(in the rows, 128 means zero)
Each path below is one point turned by a fixed rotation once a step. After each direction that follows a path, write how fast that rotation turns it, in deg/step (0 if it stays still).
Each turn is a multiple of 5 degrees from 10 to 175, or 0.
Each row of a path follows its step; steps can be skipped.

step 0: [124 136 123 120 122 118 138 128 125 123 134 128 128 125 121 140 109 142
 123 122 133 123 105 126 140 119 133 122 133 125 132 141 127 121 116 126
 125 129 136 127 128 128 126 121 113 133 126 135 134 110 132 125 121 128
 147 127 136]
step 5: [120 137 139 134 124 139 143 127 128 136 131 131 129 129 115 109 120 117
 136 122 121 124 142 125 118 129 132 124 130 119 124 118 144 128 136 135
 137 123 125 120 130 117 119 126 117 112 125 133 124 120 132 121 124 128
 124 110 135]
step 7: [125 127 122 127 131 120 131 132 136 122 109 120 145 123 130 121 142 128
 131 119 125 132 116 119 134 137 132 129 127 139 112 106 131 114 123 136
 127 129 135 127 131 129 134 130 107 122 121 134 135 129 118 127 133 127
 134 143 133]
step 10: [114 133 128 123 127 125 118 139 136 132 134 136 130 136 134 123 127 132
 145 130 123 128 123 146 137 106 125 129 138 134 125 117 120 123 125 120
 132 133 126 131 138 116 147 128 131 136 128 125 129 147 134 139 131 127
 130 127 140]
step 12: [126 129 118 124 125 136 133 137 133 127 109 130 123 138 118 119 124 127
 131 125 121 123 144 119 119 125 139 128 137 136 134 138 109 130 129 139
 136 129 127 147 132 127 119 119 134 133 127 121 133 131 135 127 114 128
 139 131 110]
step 15: [124 129 107 113 124 135 136 129 133 125 126 128 139 121 123 134 129 120
 135 135 134 123 132 126 130 150 131 129 130 144 127 126 123 122 112 122
 125 135 149 121 126 125 122 141 112 120 122 126 134 128 128 120 123 143
 125 136 134]
step 16: [117 138 126 138 105 109 124 115 125 130 124 125 143 123 131 133 123 118
 132 121 133 130 119 128 120 122 126 127 133 126 121 131 133 144 125 135
 125 120 140 112 122 121 129 121 117 117 121 137 137 130 125 136 130 134
 133 131 135]
step 22: [120 143 140 114 129 137 135 118 132 129 121 134 132 120 129 125 121 123
 120 131 136 139 135 139 127 129 127 135 125 146 127 121 134 122 132 139
 142 132 119 127 127 122 132 130 127 108 117 132 120 123 128 120 143 116
 125 135 115]
Directions:
[126 132 129 129 125 125 127 129 127 128 125 124 130 128 130 128 127 125
 128 128 130 122 128 127 127 128 123 130 131 129 126 128 130 131 131 130
 129 128 124 131 129 129 129 125 131 127 128 126 125 133 128 126 126 127
 129 129 129]
170
[127 126 130 128 130 128 128 128 127 127 123 129 130 126 126 130 128 126
 129 129 129 125 129 129 128 131 129 125 125 126 126 126 123 130 133 126
 130 126 129 125 123 126 125 129 126 124 128 128 129 129 127 123 130 130
 129 128 130]
40
[126 129 124 129 130 130 129 125 130 127 124 130 129 131 130 132 125 130
 124 131 128 129 132 126 129 126 124 128 128 128 130 131 127 128 126 129
 129 126 128 132 126 131 129 131 124 128 126 127 132 129 129 129 126 129
 130 126 132]
120
[129 127 128 130 124 127 135 127 127 128 131 130 126 129 127 128 128 124
 129 129 131 129 134 129 127 130 131 130 129 125 127 127 127 129 125 129
 129 131 124 129 127 129 129 134 129 129 125 125 129 127 127 125 125 129
 128 129 127]
110
